One turning vector, and how many steps it has turned
The counts run from 0 to 196.
-1.44,-1.75,-2.00,2.42,-1.97,1.95,3.42,1.14,2.71,-0.65,-5.05,-4.24,-1.27,-2.15 -> 43
2.66,-0.91,0.15,3.86,-5.76,-1.55,0.60,3.14,3.44,-1.46,-0.38,-0.98,-0.47,0.62 -> 144
-0.40,-2.46,-4.16,0.74,1.37,0.88,0.53,-2.87,0.12,-1.24,-3.66,-3.29,1.50,0.04 -> 41
-3.34,0.12,-5.14,1.44,-0.12,3.47,2.01,-0.66,1.74,3.73,3.47,-1.75,-1.74,-4.05 -> 70
-1.02,-0.23,-4.00,1.13,1.00,-1.23,2.56,2.72,6.37,-2.07,-0.47,-2.43,0.98,1.14 -> 7
4.26,-1.71,-4.54,0.39,0.69,-4.72,-1.46,0.68,2.21,-0.28,-3.81,-1.55,0.50,3.80 -> 163
3.21,0.01,-4.61,1.91,1.75,-0.35,-4.16,-1.41,5.46,-2.11,3.13,0.89,0.66,0.69 -> 3
2.80,-3.08,-3.06,2.71,3.15,1.78,-0.02,-1.67,-1.60,-2.51,0.86,-0.47,-2.84,-4.93 -> 47
2.13,-1.55,-3.31,3.14,-2.28,-0.73,0.58,3.43,1.77,-3.94,-1.89,-0.06,-1.78,2.59 -> 0
0.46,0.05,-1.29,4.23,-1.93,0.77,3.03,-0.54,3.08,-0.73,-2.58,-3.58,-1.42,-3.63 -> 54
-0.04,-1.56,-1.38,-1.40,0.07,2.58,-3.20,1.81,5.67,-0.48,2.96,-1.27,1.21,0.21 -> 124
0.00,-1.11,-0.87,0.65,0.24,-1.36,-4.95,-2.28,5.04,-0.21,4.45,0.70,-0.28,-2.30 -> 114
1.23,1.66,-4.79,3.46,0.21,-0.30,4.58,0.25,3.55,0.12,0.64,-1.70,-1.09,-0.30 -> 28
1.58,-4.15,-3.57,-0.84,-0.88,-0.18,-7.11,-0.13,0.53,-1.17,3.22,1.33,-1.06,1.41 -> 126
2.63,-4.26,-1.61,-1.12,0.92,-3.10,-2.11,0.46,2.26,0.72,-3.15,-4.53,-0.47,1.36 -> 131
1.45,-2.09,-1.41,1.79,-5.02,-1.88,-2.44,2.16,1.69,-1.49,-2.76,-0.81,-2.64,0.68 -> 143
2.64,0.92,-3.00,2.72,-0.53,-0.02,-0.18,2.46,5.99,-3.93,2.69,2.62,-0.99,-1.28 -> 2
0.96,-0.01,-2.50,3.12,4.05,-1.05,2.14,-2.90,3.30,-2.98,-3.80,-1.91,1.41,0.41 -> 30
-4.36,-1.29,-2.55,2.95,-1.33,0.47,1.23,-1.81,-0.60,1.31,-1.59,-4.57,-2.64,-1.10 -> 64
2.86,-2.28,-3.00,2.76,2.51,-1.05,0.24,-1.09,-0.66,-1.33,-4.90,-3.20,1.04,0.78 -> 20
0.08,1.07,-6.00,2.77,-2.60,-0.65,2.27,3.02,2.59,-1.63,1.40,-1.71,-0.63,3.99 -> 6
3.26,-2.25,-1.86,3.21,-2.40,-1.33,-0.74,0.92,-0.07,-0.71,-2.07,-1.65,-0.41,3.61 -> 153
1.98,-2.24,0.85,3.12,-5.14,-1.35,-4.01,0.36,1.34,0.76,-0.48,-2.08,-3.87,-1.91 -> 111
-2.60,-0.76,-0.19,2.13,-1.94,2.31,0.18,0.54,1.79,1.76,5.57,-0.85,-2.56,-3.59 -> 91
0.76,-1.16,-3.20,4.22,-3.33,-0.36,3.34,5.49,4.45,-0.14,-5.02,-1.59,-1.24,-0.17 -> 165
2.82,0.18,-5.04,4.46,-0.24,2.81,3.90,1.67,-2.21,-1.22,-0.23,0.59,-1.72,-3.25 -> 191
-2.20,0.56,-3.45,-0.05,-5.38,-2.62,0.28,0.22,2.60,4.90,1.05,-4.28,-0.97,-0.91 -> 107
1.37,-2.05,-4.15,1.88,4.71,4.52,-0.10,-1.05,0.39,-2.51,-1.73,-1.18,-2.47,-3.53 -> 46
2.09,-0.07,-6.42,3.60,-0.46,4.89,4.97,0.82,2.69,-1.64,3.84,0.06,0.59,0.16 -> 181
2.52,0.70,-5.16,-0.56,-2.51,-2.68,1.18,1.79,5.88,-0.42,3.82,-3.01,-1.97,2.57 -> 139
2.12,-2.23,-3.83,2.22,4.51,-0.64,1.87,-2.06,3.24,-0.35,-4.13,-2.16,3.34,-0.84 -> 19
-1.21,-3.80,-0.19,-0.99,-4.71,0.72,-2.05,2.14,0.79,2.78,3.85,-1.85,-3.80,-3.57 -> 101
0.17,-2.22,-1.56,-3.00,2.70,-3.46,-2.60,-0.23,4.87,1.19,-1.36,-2.88,2.80,1.75 -> 130
1.91,-1.38,-1.39,2.59,2.99,3.46,0.32,-0.50,5.52,-2.45,0.44,1.30,2.78,0.70 -> 13
-1.03,-2.88,-2.20,0.09,-2.13,2.57,-3.12,2.76,2.76,0.27,3.16,-2.03,-2.41,-4.90 -> 102
-0.18,-0.09,-2.75,4.38,4.47,1.70,-0.26,-1.98,2.98,-4.09,2.19,-1.28,-1.82,-2.80 -> 35
0.36,-1.95,-4.77,1.98,1.36,-1.22,-1.30,0.60,4.88,-2.70,-0.73,-1.85,3.56,4.09 -> 151
1.69,-0.51,-5.20,-0.29,-1.50,0.92,3.93,5.02,3.60,0.66,1.78,0.16,2.79,-0.71 -> 160
2.63,0.94,-4.34,0.92,4.66,0.69,0.75,-4.32,1.55,-1.62,0.04,-2.48,0.72,-1.41 -> 194
1.57,-4.27,-0.68,1.36,-5.60,-2.58,-0.59,3.41,3.37,0.78,-2.60,-1.91,-2.61,0.18 -> 133
2.32,-0.96,0.28,5.42,1.01,1.14,0.75,-0.41,7.18,-3.30,-2.06,-0.37,0.51,-0.65 -> 177
2.90,-4.29,-1.23,0.07,1.67,0.34,-4.04,-0.31,4.28,-2.73,4.23,0.58,-1.54,1.02 -> 125
-0.26,-1.00,-3.95,4.55,-2.41,-0.95,2.58,0.91,1.42,-1.85,-2.31,-3.67,-2.17,3.54 -> 175
1.81,-1.50,-5.59,2.41,-2.10,-2.84,0.30,2.03,-0.29,-0.73,-4.03,-0.75,0.72,2.36 -> 164
0.20,-0.99,-4.18,5.89,-2.61,1.40,2.99,0.25,1.34,-2.44,-4.49,-3.85,-2.62,-0.50 -> 32
2.56,-1.29,-0.29,3.68,5.04,-0.08,3.55,-1.24,4.79,-0.40,-4.29,-1.26,0.44,-1.94 -> 188
2.61,0.40,0.47,2.13,-0.39,-0.65,-1.72,2.18,7.21,-2.65,0.08,-0.86,-0.34,-0.50 -> 145
1.36,-0.47,-5.34,1.02,-0.79,-1.45,-0.10,1.50,4.33,0.16,3.19,0.70,1.43,3.78 -> 150
-1.72,-1.42,-0.97,-0.74,-1.17,-3.50,-2.69,-0.97,4.51,4.09,-0.11,-5.93,1.75,-2.11 -> 108
-3.83,-1.08,-4.86,-0.88,-2.33,-0.65,-2.77,-2.41,-1.11,0.17,1.45,-5.05,1.39,2.63 -> 95
2.32,-0.50,-4.38,1.12,2.17,-2.30,-0.18,-4.05,2.20,-2.28,-0.48,-0.15,1.20,2.05 -> 173
-0.81,1.03,-3.24,5.74,-1.65,-0.26,3.24,1.26,5.35,-1.78,-2.69,-3.09,0.10,0.80 -> 176
-1.49,-1.57,-5.10,0.98,-3.27,2.04,4.44,-1.69,0.24,-0.44,4.44,-1.96,-2.52,-3.82 -> 59
-0.04,0.21,-1.28,4.20,2.61,1.13,4.59,1.47,4.05,-0.76,-4.39,-2.10,1.07,-0.82 -> 187
-1.29,-2.34,-0.21,0.79,-1.09,-4.81,-4.49,-2.23,2.83,-0.16,-1.49,-2.74,0.33,1.48 -> 120
-2.51,-1.88,-4.75,0.12,0.48,-1.12,-2.43,-3.62,-0.64,1.01,2.23,-2.29,0.08,-0.04 -> 94
-1.12,-1.04,-4.19,-1.31,4.44,-1.14,-0.52,-4.33,0.19,2.21,2.15,-2.55,0.88,-2.65 -> 72
0.54,1.46,-5.40,1.05,0.81,1.99,4.72,-1.74,2.16,0.84,1.21,-0.54,-3.34,-3.11 -> 49
3.70,-2.96,-5.99,0.81,-2.27,0.91,0.14,3.36,-0.21,-1.05,-0.29,0.10,-1.06,0.40 -> 159
-1.97,-4.32,2.35,0.42,-0.14,-1.13,-3.78,-0.61,0.74,-0.59,-0.12,-3.66,-1.52,-2.73 -> 99
